In the rows, zero is written as 128.
One turn moves every row onto another: examples first, then more rows asked
novi: [132 160 111 105 153 128 139 101  98 151 116 147]
bik: [161 134 132 105 123 139  94 104  91 112 127 141]
nesol: [162 154 156 111 122 139 112 124  96 127 120 116]
soga: [173 138 124 123 124 118 131 108 104 121  92 132]
vub: [146 127 108 112 157 150 118 100  89 126  98 136]
lupu: [135 174 146 112 138 119 136 120 111 120 102 137]
ziz: [146 123 108 136 150 147 130  97 102 110 134 157]
Vimaf: [155 145 153 112 114 130  98 112 108 116 132 131]
Mukol: [125 136 133 120 145 109 132  95 124 145 107 134]
paz: [145 172 139 115 139 129 139 105  85 106 123 117]
nipi: [140 140 102 141 157 136 133 136  92 128 120 153]
tik: [140 134 148 156 139 145 130 127 112 126 144 126]
tipar: [135 140 132 120 133 156 148 109  78 119  99 135]
kufi: [170 147 108 116 111 150 124 103 100 143 118 135]
Gaz: [146 160 141 115 133 160 127  90 119 129 145 129]
vovan: [154 148 121  93 140 156 133  98  91 110 117 147]
zalu: [135 168 125 124 151 130 149 135 106 132 142 126]
lel: [130 129 135 132 122 137 136  88 125 109 125 149]
Topet: [121 133 125 146 132 126 115 140 105 126 125 154]
lofa: [136 141 132 139 150 105 115 129  96 112 113 114]
Vosas: [188 152 129 135 133 131 131 111 111 124 132 128]
Patuf: [142 121 114 131 146 148 111 104  85 127 122 104]
Sapo: [116 141 108 111 116 132 103 100  94 122 121 136]
lila: [112 159 126 108 118 136 142 112 117 136 131 131]
Nev: [122 144 136 123 122 125 134 112  98 103 109 161]
tun: [153 143 133 142 170 132 120 137 109 136 120 117]
ladin: [163 135 146 120 147 164 135 109 110 127 127 108]
Fabe: [129 141 126 102 128 127 124 129 103 125  86 144]
marub: [138 140 140 125 135 111 111 129 131 110 128 150]
kot: [166 133 124 117 139 138  91 128  85 125 127 133]
fik: [149 138 130 118 163 129 142  77 111 133 126 130]
kunu: [159 148 138 112 133 128 103 139  85 128 108 126]
nif: [145 141 112 122 170 124 148 119  90 111 119 131]
Mif: [133 164 130 129 125 136 112 111 108 123 161 124]
vak: [125 132 116 123 132 130  95 106 126 127 131 154]
Bugo: [129 149 150 139 120 145 149 114 125 134 122 125]
bavop: [134 158 127 132 139 146 153 136  96 141 105 131]
lubuz: [122 119 120 118 127 148 131  90 120 131 134 122]
dagep: [131 108 111 130 154 121 125 106 112 113 122 132]
rap: [164 162 116 123 112 116 120 119 113 128 125 154]
diz: [166 128 117 140 118 126 110 121 119 144 116 127]
zok: [149 135 122 132 147 148 106 139 118 140 148 132]
togof: [140 149 118 129 166 110 127 106 117 139 142 149]
noraf: [148 136 128 135 141 171 136 104  88 122 143 136]
mafo: [134 144 125 126 152 138 132 105 117 167 130 120]

Sapo -> lofa
bik -> kunu
Now find these:
togof -> mafo
Topet -> tik
zok -> ladin
zalu -> lubuz
tun -> Gaz
ziz -> bavop
kufi -> soga

One turn moves every row onto another: examples first, then more rows asked
rozad: [ 99 127 138 130 149 149 113 125 106 140 150 123 122 128]
zil: [119 124 109 141  95 123 125 137 126 138 140 122 147 127]
kel: [162 119 133 142 139 139 110 113 136 111 141 124 127 129]
rino: [129 129 111 123 126 107 149 116 124 108 117 110  90 132]
Fom: [108 123 125  89 137 127 121 122 145 110 113 129 125 130]
Nasol: [147 118 132 147 149 147 133  99 137 125 146 133 119 117]
rim: [111 134 161 144 130 107 154 117 139 127 137 103 131 115]
Kodof: [121 133 117 143 111 133 140 147 118 138 141 115 153 127]
rinu: [111 130 130  90 148 134 131 129 140 109 112 125 130 130]
Putuv: [124 131 114 142 101 126 129 146 121 133 140 116 153 130]
mas: [106 128 130  91 150 136 137 123 139 114 113 130 127 126]
sir: [106 123 124  90 140 129 126 116 145 114 113 134 122 125]
Fos: [126 131 112 124 130 111 158 113 124 111 120 111  91 130]
fenu: [ 99 117 129 127 132 137  95 114 114 140 149 130 116 127]
lonos: [160 123 138 144 150 146 122 117 131 113 142 121 130 129]
bizog: [153 123 137 147 155 150 133 109 133 121 144 126 126 123]
gibi: [135 134 116 124 130 111 151 123 121 104 118 105  97 136]
seke: [132 135 115 125 135 114 159 123 120 107 118 106  96 133]
lim: [111 124 150 142 112  95 136 106 147 127 136 109 126 117]
pezod: [109 126 112 145 108 132 146 131 123 148 143 127 143 116]
tob: [133 130 112 123 125 108 148 120 123 105 119 107  93 136]
zed: [119 138 162 143 128 105 146 126 138 120 135  97 137 123]
Timen: [111 126 137 127 139 139  92 133 106 129 146 116 126 138]
Sagez: [122 133 159 141 118  98 132 126 140 115 134  96 137 127]
bupa: [ 97 122 133 129 142 144 108 116 111 144 150 128 116 123]
fetun: [111 123 108 144  98 127 134 129 127 144 141 127 143 119]
Dol: [150 112 127 145 137 141 121  95 141 123 145 136 116 119]
foru: [102 124 128  91 146 132 133 117 144 116 114 133 122 123]
vap: [108 128 140 127 147 147 104 134 105 135 148 117 127 134]
kop: [128 133 115 125 134 113 160 118 120 109 119 109  93 130]
sotor: [107 120 131 124 130 135  87 125 112 133 147 122 120 135]
Rase: [158 113 128 142 133 136 110 102 140 115 143 132 120 126]
zak: [114 132 116 145 115 136 150 139 119 144 142 120 150 121]
kozo: [119 127 152 140 110  93 128 116 144 119 135 103 130 123]
fona: [112 127 129  89 143 130 124 128 142 106 112 126 130 133]
soz: [107 127 155 144 122 101 149 107 143 130 139 109 126 112]

Fom -> fona
Nasol -> Dol
Sagez -> zed
Now find these:
bupa -> fenu
zak -> pezod
tob -> gibi

